In the data rows, 128 means zero.
Here are some rows, each followed by its group. Groups can overlap.
[108 164 146 134 158 167 156 108 148 139 111 174 173 145 137 119 172 134
 118 138 123 107 116  97] lamp
[ 82 141 122 117 157 120 141 100 134 136 141 165 152 154 168 161 147 119
 156 130 133 106  93 122] lamp
[136 112  94 140  98 155 123 160 144 173 108 110 115 131 129 100 110 139
 120  78  98 152 190 137] brick
[130 120 105 144 154 125 133 134 115 133 125 148 109 119 135 101 156 122
 163 108 151 134 119 158] lamp
[104 171 123 128 140 106 142 139 102 119 129 164 105 120 151 149 129 150
 144 134 143 111 128 112] lamp
[113 132 136  97 140 166 130 112 135 107 148 136 143 121 128 128 153 146
 125 151 128 107 113 161] lamp
[114 142 169 147 128 100 146 117 172 140 138 127 185 190 181 122 117 120
 140 127 168 159 121 148] knot
[152 125 126 118 135 145 112 133  96 146 141 112  88 111  96 146 121 129
 118 134 119 148 148 139] inn
[111 163 138 120 136 162 149 133 110 134 170 172 130 166 149 120 141 113
 135 116 124 121 118 156] lamp
[119 120  84 126 102 165 129 154 149 141 127 137  59 136 154 138 111 128
 174 146 126 137 179 139] coin
[146 109 105 166 102  98 121 148 118 162 133 123 129 133 137 118  81 114
  90 102  90 142 135 104] brick
[102 125 144 131 161 141 126 107 125 130 127 155 121 136 142 117 147 107
 148 143 107 128  99 119] lamp
[184 134 127 126 111 118 101 101  81 148 135 113 149 152 102 146  95  91
  91 135 119 141 127 148] inn
[105 180 166 131 133 128 139 100 138 138 130 188 141 147 133 137 155 154
 178 155 123 135 123 125] lamp
[104 147 133 129 171 131 153 121 110 112 139 175 127 145 147 126 154 148
 149 126 142  93 121 113] lamp
[140 103 129 107 105 106 122 130 114  75 102  97 147 109 136 135  96 105
  88 146 155 107  94 123] gate
[ 90 138 124  95 171 149 139 126 139 131 132 163 141 146 126 139 140 134
 104 126 135  85 127 126] lamp
[111 113  73 166 116 171 124 120 119 148 118 120 108 101 112 124 132 106
 151 102 104 151 149 141] coin
[137 139 119  97 123 128 143 161 121 155 135 145 179 177 144 106 141 111
 151 117  96 150 113 180] knot
[147 109  94 152 121 141 118 112  64 140 132 114 135 160  85 138 133 112
 104 114  77 162 137 139] inn
[130 151 128 125 135 143 114 110 127 106 163 108  98  97 124 162  97 120
 137 153 160 123  93 112] gate
[152  94  99 140 111  99 100 162 108 164 114 123 115 145 119 125  89 157
 135 105  90 132 187 132] brick
[138 138 147 164 136 120 117 139 133 112 143 143 141 136 119 107 140 112
 139 141 141 163 144  92] comb
[106 145 131 120 148  91 150 125 157 132 109 144 134 140 146 110 147 157
 135 151 154 108 111 114] lamp
[127 130  92 108 106 129 154 149 102  87 119  97  92 108  65 121 119 150
 100 119 142  84 142  71] silk
[131 137 145 108 121 111 142 138 204 139 101 130 170 130 144  97 113 133
 148 108 138 148 165 119] coin
[153 131 120 124 141 151 125 113 120 131 107 119 127 120 100 116 146 103
 135 122 127 137 147 142] coin
[119 142 136 118 137  93 116 154 105  91 136  93 108  55 114 160 111 132
 113 161 166  90  99 108] gate
[145 131 119 126 143 142 132 121 113 116 138 118 133 158 104  96 154 104
 123 106 132 140 103  97] comb
[145  99 111 136 131 145 108 124 130 150 127 124 150 147 111 127 121 146
 128  99 121 152 167 138] inn
[125 115 134 102 163 140 131 138  85 104 108 113 112 133 129 156 152 146
 126 108 118 127 124 114] lamp
[109 134 106 111 144 131 127 144 178 110 126 151 110  96 149 157 136 132
 133 144 140 120 127 141] lamp
[116 159 153 115 153 139 145 116 164 126 112 153 124 113 132 148 143 148
 147 123 127  95 101 113] lamp
[128 133 169 106 137 107 166 122 164 149 155 128 163 163 158 153 118 100
 177 135 117 181 138 180] knot
[102 129 116 123 168 121 147 144 146 129 134 174 163 150 145 122 174 141
 144 118 144 118 114 133] lamp
[146 124 137 129 153 103 125 143 152 105 110 117 150  82 148 130 135 132
 148 134 153 146 104 127] coin
[128 142 106 102 175 169 145 113 130 115 137 153 153 146 129 131 123 108
  92 113 115  99 123 131] lamp
[130 150 124 108 179 150 141 109 136 118 134 147 120 120 142 129 143 122
 134 123 153 121 109 121] lamp
[133 148 147 121 115 142 130 101 107 110 167  98 136 138 148 132  63  83
 138 126 130 147  78 145] gate
[139 115 133 116  79  94 103 133 166 144 122 115 118 132 121 111 108 121
 120 111  99 139 157 129] brick
[171 124 147 140 107 136 118 117 115 159 125 135 132 200 145 110  97 111
 141 105  56 179 142 139] knot
[108 150 120 139 127 131 109 132 116 149 145 157  88 118 167 158 152  96
 163 152 160 136 121 133] lamp
[151 124 143 125 112 111 153 130 140 151  93 133 158 173 167 106 106 107
 155 134  86 149 136 148] knot
[ 89 134 130 116 154 144 157 157 117 136 113 130 118 130 117 138 130 136
 117 139 146 103 124 110] lamp
[139  99 164  77 173 134 128 111 157 115 103 129 143 101 140 147 123 142
  88 132 116 104  94 103] lamp
[173 131 140 116 136 113 110 148 118 112 130  90 143 121 154 173 114 125
 115 148 132 121  82 128] gate
[145  95 135 144 108 130 105 114  92 139 134 115 136 128 107 152 130 108
 145 141 114 163 137 126] inn
[135 120 135 110 126  96  92 161 133  91 122 129 110  88 160 111 101 114
 134 155 141 115  89 113] gate
[123 124 122 135 103 137 136 123 133 174 119 132 122 176 158 133  94 117
 178  98 102 172 140 212] knot
[122 141 110 118 163 108 139  89 133 128 104 148 167 134 141 137 155 162
  95 134 120 101 110 105] lamp
[117  79 117 134 138 137 119 135 147 133 120  98 136 141 114 110 131 145
 121 113  89 123 146 119] coin
[ 91 152 159 106 137 150 134 112 158  97 151 160 129 137 174 133 131 104
 128 139 122 104 106 147] lamp
[127 102  90 163  98 114 156 171 108 138 142 132 122 152 111 126  99 148
 124 114  94 113 176 113] brick
[113 147 149 129 139  93 144 108 150 136 128 109 160 146 152 129 120  75
 165 122 110 167 100 173] knot
[154 143 122 151 118 142 150 100 120 134 120 137 121 168 145 130  95 110
 146 125  74 173 132 155] knot
[119 136 111 101 143 105 153 137 157 123 122 117  95 107 170 149 109 110
 128 135 135 100 114 133] lamp
[151 129 167 119 131 149 143 113 175 130  97 130 143 151 144 140  82  62
 166  99  91 152 145 175] knot
[162  78 152 156 103 116 121 130  83 153 142 110 104 140 105 162 114 113
 116 146  96 146 141 151] inn
[146 136 124 134  82 109 112 131  94 143 148  93 117 154 104 123 105 128
 144 125 118 154 149 121] inn
[152 142 125 150 131 116 117 128 108 127 165 114 127 148 105 132 163 103
 154 134 147 167 119 139] comb
[110 151 122 120 152 134 125 109  99 144 135 160 141 106 135 185 114 108
 105 138 115 107 107 116] lamp
[137 114 115 147 129 138 140 141 133 141 139 133 127 163 143 111 103  92
 157 103  94 171 118 176] knot
[109 133 137 122 186 116 146 108 130 119 130 175 157 126 138 151 134  98
 110 124 112 116 104 140] lamp
[100 124  75 123  75 102 139 144 151  88 120  85 101  85  77  87 130 169
 109 127 177  79 178  99] silk
[124 139 133 143 133 118 116 157 126 147 130 122 107 107 112 144  79 114
 117 136 150 122 147  78] brick
[158 139 128 145 144 140 101 119 105 115 164 151 158 116  78 122 156 125
 124 122 145 149 129 125] comb
[108 152 141  91 124 159 149 134 155 111 134 148  99 112 154 116 132 106
 146 155 130 117 124 143] lamp
[141 121 152 132 105 124 107 106 121 175 122 108 173 142  97 101 124 144
 151 154 109 150 149 151] inn
[132  83 110 120  95 154  91 131  79 132  71 113 106 144 105  96 117 113
 103  89  69 135 157 149] coin
[107 133 160 106 149 120 154 139 166 105 117 119 156 126 126 132 148 147
 130 139 134 122 126 120] lamp
[144 112  90 155 111 138  95 165 105 184 105 113 106 129 102 121  88 163
 106 114  97 149 158 107] brick
[135 119 122 114 167 145 119 126 140 101 140 129 157 121 142 129 141 118
 105 124 117 125 115 144] lamp
[123 156 127 125 124 136 135 132 122 138 122 132 109 139 161 127 129 123
 123 140 131 126 124 124] lamp
[ 78 133 109 126 142 138 155 174 103 112 153 148 119 135 158 121 139 128
 157 128 138 111 104 131] lamp
[134 141 171 132 126 141 142 101 157 123 129 124 135 151 143 129 130  79
 163 122  96 160 122 147] knot
[122 122 117 120 138 106 137 157 186 148  81 104 161 153 136 103 137 163
 106 105 158 129 146 131] coin
[121 143 135 124 177 176 133  99 105 134 151 175 117 114 140 138 165 106
 156 134  99 142 114 152] lamp
[ 88 112 124 116  97  96 149 152 126 126 147  97 109  98 119 143 111 147
 105 142 160 105 147  99] silk
[117 157 126 117 182 151 152 120 126 117 157 159 137 108 137 155 142 145
 127 106 144 118 117 135] lamp
[122  90 140 114 125 102 138  88 134 141  92 121 136 134 118 112 111 130
 109 113 128 137 146 114] coin
[105 102 111 127  74  88 127 140 117 100 146  96 128  90  87 135 102 158
  90 144 166  83 142 111] silk
[126 138 116 129 100 127 123 175 131 170 102 118 108 147 120 130  83 140
 120 108 114 141 181 139] brick
[145 120 158 120 142 124 136 116 133  94 148 122 104  83 120 177  96 118
 120 154 142 135 125 128] gate
[117  81 107 125 108 140 120 132  82 133 135 101 128 165  91 130 142 164
 115  95  88 139 137 166] coin
[115 147 147 121 141 136 134 108 134 130 141 155 138 143 127 158 140 137
 134 136 142 113 117 121] lamp
[128 182 125 136 129 112 122 109 114 141 132 157 132 132 126 116 187 113
 163 139 143 136 139 123] comb
[130 129 165 128 156 159 116  79 139 121 120 161 147 110 126 121 148 127
 123 133 120  91 123 122] lamp
[142 124 118 101 131 108 113 155  49 112 149 110 123 134 122 142 114 117
 100 137 170 109  67 112] gate
[151 128 114 132  96 106 151 155 140 150 116 126 114 118 110 145 105 153
 108 102 114 120 163 133] brick
[147 143 139 142 134  95 109 117 109  91 136 106 114 100 112 169 108 102
 111 139 148 130  86 142] gate
Which 4 groups are nearest to each row below, nearest first, going by the average distance to the group's rows?
[125 120  96  90  83 111 142 144 115 135  90  96 113  71 116  65 123 173
 100 125 140  64 128  84] silk brick coin gate
[132 175 169 165 176 162 121  79  99 134 119 178 115 135 112 163 147  93
 130 141 123 135 124 101] comb lamp inn gate
Which 3 groups are nearest to each row below, nearest first, going by the distance to the centre of the group?
[124 142 114 109 135 121 115 168 132  87 124 137 115 128 164 108 132 102
 104 134 140 120  80 109] gate lamp comb
[102 112 129 119 153 139 139 132 136 104 140 130 103  81 114 163 145  93
 109 143 156 120 103 117] gate lamp comb
[148 134  97 148 127 116 121 145 178 165 125 122 131 129 128 133 122 130
 161  96 132 136 146 131] coin brick knot
Which 4 groups are nearest to each row below, nearest first, going by the distance to the group's nearest row?
[136 121  94 155 103 162 108 157 147 149 106 122  91 118 121 115 117 139
 143 112 117 143 191  90] brick coin inn lamp
[109 138 151 134 142 108 149 124 137 161 149 165 158 177 171  94 116 122
 183 105  82 156 129 180] knot lamp inn coin
[125 116 127 111 150 109 121 141 133 118 113 140 148 108 140 112 137 114
 109 121 151 137 107 115] coin lamp gate comb
[158 117 168 175 147 145 101 117 129 140 118 134 150 147  78 105 175 140
 110 130 151 159 125  92] comb coin inn lamp
[119 126 134 122 149 140 167 129 164 117 126 113 136 102 129 139 130 139
 126 127 115 102 126 124] lamp coin gate brick
Which 3 groups are nearest to each row below, nearest first, going by the distance to the group's nearest row?
[118 160 121 119 152 129 128 150 149 131 113 143 136 106 159 131 133 139
 106 122 137 110 120 108] lamp coin brick
[135 154 155 142 141 131 144 106 149 120 147 162 114 128 133 143 127 120
 135 141 122 132 126 121] lamp comb knot
Which 4 groups are nearest to each row below, nearest first, going by the distance to the centre of the group?
[129 102 130 118 102 117 131 134 117 114 147  70  87  85 141 144 115 117
 137 134 149 131  88 126] gate coin silk inn
[108 127 151 105 126 112 156  77 156 129 128 140 119 144 153 142 138 146
 174 163 128 105 103 134] lamp knot coin gate
[157 131 132 112 103 157 141  78 119 157 105 127 109 161 152 146  92  70
 175 108  47 168 130 188] knot inn coin brick
[149 103 143 162  85 122 106 109 129 129 138 108 107 135  95 171 130 115
 143 136 131 146 155 110] inn coin comb brick
[104 183 133 122 118 132 115 109  97 123 129 160  94 119 128 142 146 130
 163 149 140 115 113 117] lamp comb gate coin
[113 165 183 152 136 132 132  64 150 130 114 183 150 139 116 106 173 170
 108 156 153  95 110  81] lamp comb coin gate
[124 131 171 120 118 110 149 103 146 131 118 151 140 174 163 100 135  77
 160 135  86 160 115 179] knot lamp coin comb
[134 117 147 135 114 120 126 138 111 149 131 123 122 136 130 123  90 105
 131 129 144 161 135 129] inn coin brick knot
[139 110 110 153 101 121  93 159 112 163 117 116 104 124 109 122  75 174
 107 119 112 148 174  96] brick inn coin silk
[146 120 176 129 116  96 133 130  94 136 134 123 149 163 142 142  67 123
 154 130  90 151 125 167] knot inn coin brick
[105 150 138 108 154 160 162 113 150 120 160 149 113 151 142 165  91 111
 116 119 108 103 131 146] lamp knot coin gate
[100 111 106  94 153 150 150 134 155  93 139 141 129 136 182 137 147 118
 148 136 125 135 127 127] lamp coin knot comb
A new table starts here, with new groups. Each row is followed by its group. Groups can overlap.
[144 100  65 159 172 187 159 150 142 119 119  98 166 133 172  82 119 165
 141 121 112 100  73 145] TR
[ 92  95 119 142 124 124 103 103 117 135 158 164 139 112 121 154 119  96
 122 170 139 131 142 114] FS
[119  90 127 138 121 141 130 107 131 124 149 150 131 138 126 148 110 113
 143 140 143 132 140 138] FS
[118 110 123 175 152 123 152  97 119 140 131 125 127 140 153 129 110 137
 138 128 140 130  74 151] GT
[154 151 144 138 139 160 174 109 135 152  99 103 140 170 127 117 127 171
 112  87 118 125 129 173] ZB
[151 131 150 105  98 123 129 150 145 121  96 112 113 152 100 130 132 140
 141  79 125 115 145 151] LH
[143 112 128 104 114 110 136 108 164 133 104 171  96 151 153 112 103 139
 159 111 168 136 133 141] GT
[132 101 136 133 103 132 143 106 138 137 125 120 109 124 102 140 133 155
 167 108 149 140 113 157] HP
[117 130 134 150 120 126 126 137 132 145 109 110 139 147 130 153 148 127
 133 133 111  83 122 141] LH
[142 120 163 114 118 102 144  86 131 141 107 153  89 166 144 133  99 161
 137 115 155 136 129 155] CN
[127 119 189 130  83 126 150 105 136 156 102 141 104 150 105 163  93 150
 147 105 140 135 163 178] CN
[ 65 133 123 147 138 135  81 154  77 115 182 110 146  77 114 157 154  77
 116 169 118 141 128  84] FS
[129  99  65 155 202 167 114 116 142 112 168 155 183 121 204  89 129  98
 106 177 135  92  73 114] TR
[118 155 133 141 128 143 153 130  83 142 111  92 122 120 131 118 154 166
 138 101 110 141 109 139] GT
[141 125  92 115 144 176 153 167 151  99 106 110 136 129 140  88 134 150
 154 114 122 116 116 135] TR
[156 147 157 159 182 143 160  95 126 143 141 116 170 173 157 117 138 140
  75 131 111 116 111 147] ZB
[110  74  64 172 152 155 126 104 130 142 183 134 164 118 138 153 104  81
 139 176 133 106 100 126] LG
[101  98 110 152 123 151 123 146 130 119 139  99 144 112  96 160 129 119
 153 134 129 122 128 146] FS
[122 121 144 127 117 119 119 126 149 128 110 129 114 136 117 147 149 119
 139 122 111  97 115 146] LH
[140 134 117 100 120 103 126 131 145 118 101 138 111 118 125  98 137 141
 127 111 125 143 141 117] GT
[132 140 127 123 109 120 145 139 134 119 127 106 127 127 124 136 134 137
 135 110 109 130 134 133] LH
[161 123 123 109 156 106 121  93 184 123 120 191 105 149 179  79 101 143
 106 149 152 148 121  98] GT
[133 110 124 163 128 143 150 111  90 139 129 107 128 123 128 146 141 153
 138 108 135 134 122 156] HP
[ 96 126 130 111 104 136 108 155 103 111 160 113 134  96  94 158 111  99
 161 149 138 141 156 115] FS
[166  99  81 126 164 201 160 124 145 122 119 109 147 162 164  89 104 149
 144  87 145 107 112 175] TR
[ 99 107 140 114 110 108 109 111 139 131 143 140 117 119 106 153 120  97
 127 140 139 145 137 105] FS
[144 110 166 122 117 130 145  95 164 149  98 155 101 153 118 136 103 155
 133 107 145 118 141 162] CN
[ 82 133 137 144 125 115 125 134  69 137 173 119 147  92 107 146 134 110
 110 141 139 164 129  99] LG
[141 153 136 101 121 115 124 137 127 116 118 130 111 114 116 104 141 138
 125 107 139 150 145 111] ZB
[106 146 137 134 128 102 117 130 116 118 134 141 137 107 131 131 151 118
 129 155 126 126 106 110] HP
[142 116 142 113 121 106 119 141 175 137 105 163 111 159 133 112 111 135
 121 133 125 101 137 119] LH
[117 126 138 104 106 111 107 130 129 116 121 155 103  89 102 135 119 102
 135 136 161 153 169 116] FS
[ 85 141 119 127  89 128 119 175  91 121 134 101 113  91  99 151 164 118
 155 145 137 155 149 110] FS
[107 163 163 113  85  94 111 164 115 137  91 111  85 109  88 156 165 132
 128 113 111 133 134 123] CN
[108 126 103 143 153 143 115 142  99 117 172 123 160 103 135 131 118  98
 102 165 124 114 106 107] LG
[131 105 110 137 134 140 107 139 143 132 119 139 141 149 133 148 130  98
 123 114 112  69 114 139] LH
[132 124 126 129 117  97 130 117 136 142 106 139 103 124 138 113 123 120
 148 122 123 132 124 131] GT
[126 117 156 117  94 115 131 112 127 144 109 128  90 152 109 149 131 132
 146 113 131 137 146 142] CN
[141 166 167  74  92  82 114 151 148 115  76 140  84 119 114 118 133 137
 126 124 116 154 170  88] LH
[111 133 117 132 133 137 119 132 135 145 135 135 131 123 144 123 131 126
 125 141 125 119 108 120] LH
[130 143 137 109 122  98 102 135 127 134 127 133 102  93 111 128 133 120
 118 144 135 143 130 104] GT
[122 135 111 130 133 136 126 127 100 120 156 122 138 115 137 129 100 122
 121 140 142 156 132 120] LG
[122 143 123 147 145 145 143 121 100 129 132  87 156 142 127 135 149 133
  88 107  96 114 115 143] ZB
[169 161 160 121 141 169 157 114 136 145 100  90 151 179 141 105 143 171
  97  85 107 120 134 168] ZB
[122 142 129 176 165 146 137 134 111 141 150 101 172 130 152 127 146 128
  87 141  92  79  90 128] ZB
[123 107  85 175 141 185 149 132  96 121 114  82 165 138 136 141 133 136
 165 126 106  94  72 168] GT
[148 146  84 133 156 162 127 156 133 102 130 106 140 130 166  90 148 134
 126 130 112 115 102 107] TR
[131 130 139 110 122 101 116 105 137 144 124 154 107 130 138 110  99 133
 125 139 147 152 133 116] GT
[126 107 158 129 109 114 129 116 137 140 114 144 104 151 110 166 127 123
 133 130 139 107 124 134] CN
[142 163 149  86  92 115 121 135 158 126  83 126  92 150 112 114 133 164
 135  79 116 139 154 151] LH
[101 112 145 129  90 129 115 149 105 135 154 107 136  96  82 168 126 101
 161 137 145 152 148 127] FS
[126 137 107 138 122 117 125 140 113 125 121 127 110 128 134 134 126 149
 145 132 140 147 111 121] GT
[127  79  98 130 132 122 105 104 143 126 156 184 131 112 150 126 103  90
 130 178 154 123 124 104] FS
[125 141 126 178 169 134 144 123 121 139 135 121 166 149 162 120 141 134
  84 145  99 111  83 129] ZB
[ 97  87  75 184 162 184 125 138  94 105 179 112 177  90 115 149 132  91
 138 181 121 114  84 140] LG
[122 141 164  94  94 108 106 138 113 110 142 150  88  92  91 142 140 113
 123 137 126 178 179  97] FS
[127  98 114 189 176 161 162 110 123 145 144 106 169 160 154 149 123 127
 123 130 113  80  75 172] ZB
[115 169 173 106 114  75 109 133 119 118 114 143 119 112 117 131 142 114
 108 124 108 143 159  83] LH
[116 109 115 127 142 107 111 128 128 138 135 142 130 110 142 125 115 123
 138 151 141 122 114 117] HP
[138  80 116 153 157 168 136  99 165 127 138 150 148 158 154 124 111 128
 121 131 125  92 113 146] LH
[113 136 139 151 147 114  85 135 117 143 148 164 143 134 144 122 143  93
  96 169 117 100 117 104] LH
[141 137 153  83 106  72 121  94 150 154 120 174  84 133 129 113 103 143
 116 119 151 156 165 114] HP
[168 125  74 126 163 160 147 153 151 122 124 109 161 132 172  80 125 140
 136 100 120 114 109 125] TR
[186 129 106  90 155 151 145 106 165 104 114 153 126 157 171  65  87 153
 121 102 153 149 150 137] TR
[ 75 122 117 141 120 154 127 159  96 131 175  84 147 101  82 168 144  98
 151 148 120 126 136 129] FS
[133 188 191  62  74  77  99 131 125 139 113 157  77 125  92 128 132 128
  96 122 129 170 177  98] CN
[176 134 146  81  86 143 179 116 152 139  67 108  86 158 118  90  95 208
 176  63 143 149 142 186] GT
[120  98 120 126  98 143 124 127 129 123 142 126 116 127  93 151 112 121
 145 121 152 146 161 156] FS
[116  98 128 143 112 134 118 102 114 118 154 135 141 117 107 162 119 109
 139 143 152 136 137 133] FS
[152 145 132 154 172 123 138 103 151 129 122 144 148 157 173  91 123 142
  89 134 118  99 106 128] ZB
[123  94 125 121 124 146 122 127 123 126 140 142 109 104 121 138 125 112
 147 156 170 140 138 128] LG
[109  91 123 132 124 150 124 121 139 128 163 122 146 117 116 158 122 114
 156 141 155 135 146 150] FS
[174  83 112 143 143 166 166  84 139 128 112 143 104 166 166 104  90 176
 176  83 168 113 106 172] GT
[159 133 130 139 181 135 140  88 156 144 133 165 141 170 183  94 109 151
  85 141 116 117 103 135] ZB
[171 124  97 106 173 140 139 119 143 106 115 151 135 135 178  66 113 150
 121 141 139 128 119 117] TR
[130 113 139 122 117 147 119 125 131 122 140 118 117 125 116 127 127 141
 150 118 152 163 156 149] LG
[150 152 154  89 144  88  99 127 148 139 134 176 123 126 144 105 132 110
  83 134 134 120 157  89] LH
[162 122 120 133 147 149 167 125 150 133 106 138 132 160 152 110 127 163
 139 110 122  99 105 154] ZB
[136 157 118 109 110 124 124 150 102 115 145 103 123  96 111 122 141 110
 117 134 118 160 155 103] LG
[142 196 162 121 146 104 122 160  92 132 114 102 146 129 117 117 165 140
  79 133  90 131 124 109] ZB
[128 171 154  95  94 121 149 144 115 135  94 102  89 109 120 116 140 173
 134  96 124 165 131 141] GT
[121 150 140  97  93  85  97 138  97 124 145 144 105  82  98 142 141 107
 117 149 138 178 171  79] FS
[ 83  97 114 135 115 108 107 131 116 123 149 158  98 100 109 169 134 101
 161 158 134 125 124  90] FS
[128 158 143 106 114 103 110 157 136 127 106 145 116 122 126 110 129 124
 126 129 109 135 130 106] GT
[109 139 144 140 102 128 122 136 107 128 124 103 123 124 106 149 142 139
 146 116 134 148 120 132] HP
[157 104  71 107 152 135 125 112 160 122 126 172 135 142 184  66 101 127
 132 130 153 122 111 112] TR
[154 145 146 115 130  99 151 117 121 131 103 149  87 141 151 101 116 170
 125 117 140 160 140 129] GT
[ 96 143 155 158 126 126 108 162  98 138 144  95 134 125  97 166 161 119
 108 146 113 104 126 128] LH
[126 131 156 122 108 123 148 129 130 125 110 111 122 141 106 154 134 144
 156 110 135 119 131 156] HP
[136  78  96 108 122 130 119 111 173 129 144 179 133 125 156 124 105  97
 145 164 153 110 142 115] FS
Which 4 groups are nearest to each row below, nearest first, going by the average distance to the group's rows?
[161 118 139 104 143 122 164  82 162 143 115 157 109 165 157  96  95 147
 121 113 130 139 136 141] ~ GT CN HP ZB
[116 141 164 129 126  81 100 107 140 140 118 151  96 126 112 161 126 120
 102 148 116 133 137 131] ~ CN HP LH FS
[136 108 113 139 136 158 151 111 152 125 131 117 128 131 116 126 103 142
 158 112 164 160 139 147] ~ HP GT LG FS
[127 141 165 121 133 121 115 133 121 151 125 136 118 136 122 157 129 132
 107 148 121 105 151 117] ~ LH HP CN FS
[175 123 130 109 148 128 151  74 142 141  97 161 117 192 176  89  93 152
  95 110 140 131 137 147] ~ ZB GT TR CN
[ 94 108 138 139  96 129 143 121 109 145 145 108 125 118  95 172 127 131
 166 116 146 153 149 157] ~ HP FS CN LG
[ 68 150 157 190 137 117 109 133  62 150 160  89 150 100  96 189 155 110
 115 168  88 128 106 129] ~ LG FS HP LH
[124 138 145 117 129 100 115 126 124 141 124 135 138 133 119 153 138 115
  95 122 110 113 135 120] ~ LH HP CN FS
Group LH spreads out most along one direction. Which 3 other groups' directions of most spread are closest to that one, closest first?
LG ZB TR
Which 3 other groups have their centres nearest to the centre of group HP, nearest first?
GT LH CN
Which 4 groups are nearest to each row below, nearest first, going by the distance to the group's nearest row?
[166 145  87  91 133 152 118 159 162 105 113 132 123 124 151  81 135 119
 141 133 125 113 115 105] ~ TR GT LH ZB
[124 127 149 105 114 101 120 112 147 136 115 150 107 141 122 132 114 124
 112 130 143 117 139 119] ~ GT CN LH FS
[151 130  89 136 146 147 132 131 125 119 119 124 142 144 154  82 132 131
 137 127 115 135 121 119] ~ TR LH GT ZB
Which 3 other groups have their centres nearest to the centre of group LG, nearest first?
FS HP LH
Group FS spreads out most along one direction. Which 3 other groups' directions of most spread are closest to that one, closest first?
CN ZB LH
Which 3 groups are nearest to each row below, nearest first, going by the average distance to the group's rows?
[136 139 141 132 109 126 137 147 127 129 115 113 121 148 117 146 118 133
 115  97 125 134 128 134] ~ HP LH CN
[115 128 152 120 120  83 130 109 121 146 129 154  96 127 115 137 124 141
 116 133 151 126 125 113] ~ HP CN LH
Which 3 other groups have their centres nearest to the centre of group ZB, nearest first?
LH GT HP
Group LG spreads out most along one direction. Which 3 other groups' directions of most spread are closest to that one, closest first?
LH ZB TR
Which 4 groups are nearest to each row below, nearest first, going by the distance to the centre of the group?
[156 157 146 120 169 113 134 114 132 158 122 165 128 164 177  78 129 130
  66 140 122 122 120  82] ~ ZB LH GT TR
[107 129 143  93  99 115  99 115 105 128 130 145  88 101 110 138 109 116
 122 161 147 188 171 107] ~ FS HP CN LG
[139 149 134 103 124 120 106 158 121 122 132 141 135 126 126 132 123 105
 117 132 111 117 133 110] ~ LH HP FS LG
[144 115 115 116 110 132 138 131 168 133  98 136 106 149 127 130 128 141
 142 102 135  90 135 140] ~ LH GT HP CN
[139 144 122 147 162 132 124 110 115 149 155 126 174 150 144 124 137 124
 100 128 126 126 125 120] ~ ZB LG LH HP
[112 111 130 109 107 140 124 102 129 139 146 131 107 106 104 133 101 108
 146 124 152 163 165 131] ~ FS HP LG CN
[100 133 142 138 117 111 142 133 121 118 124 116 118 102 136 115 142 144
 148 125 123 138 102 117] ~ HP GT LH LG
Which 3 other groups have their centres nearest to the centre of group FS, nearest first?
LG HP LH
Group HP spreads out most along one direction. Which 3 other groups' directions of most spread are closest to that one, closest first?
GT LH LG
Which 3 groups are nearest to each row below, nearest first, going by the distance to the centre of the group?
[ 90 106 107 155 159 109 128 100 121 141 158 165 152 130 153 139 118 113
 114 171 127 109  97 111] ~ LG FS HP
[136 120 133 173 166 157 157  98 106 145 165 123 158 166 143 135 119 124
  96 123 123 117 101 155] ~ ZB LG HP
[125 155 137 100 130 125 119 135 119 113 133 127 130 127 127 118 134 112
 103 139 126 154 155 109] ~ LH HP FS
[154 159 147  86 110 124 145 113 132 122  75 119 101 158 131  98 106 177
 137  68 131 145 143 146] ~ GT CN HP
[126 120 122 124 135 103 101 130 138 133 121 160 119 130 128 125 129 122
 130 146 123 108 138 112] ~ LH HP GT
[197 141 138 111 164 128 158  64 158 136 102 156 138 184 161  74 104 163
  73 120 127 135 143 139] ~ ZB GT TR
[161 144 144  98 120 103 131 135 169 130 106 149  98 149 129 111 129 140
 128 120 130 124 157 124] ~ LH GT CN
[130 103 118 130 139 142 117 115 142 138 152 151 141 136 131 123 112 119
 132 133 148 109 135 117] ~ LG LH HP
Which 3 groups are nearest to each row below, nearest first, going by the distance to the group's nearest row?
[114 159 100 112 125 135 103 154 118 101 145 100 134  87 103 111 124 115
 121 143 132 142 136 115] ~ LG GT FS
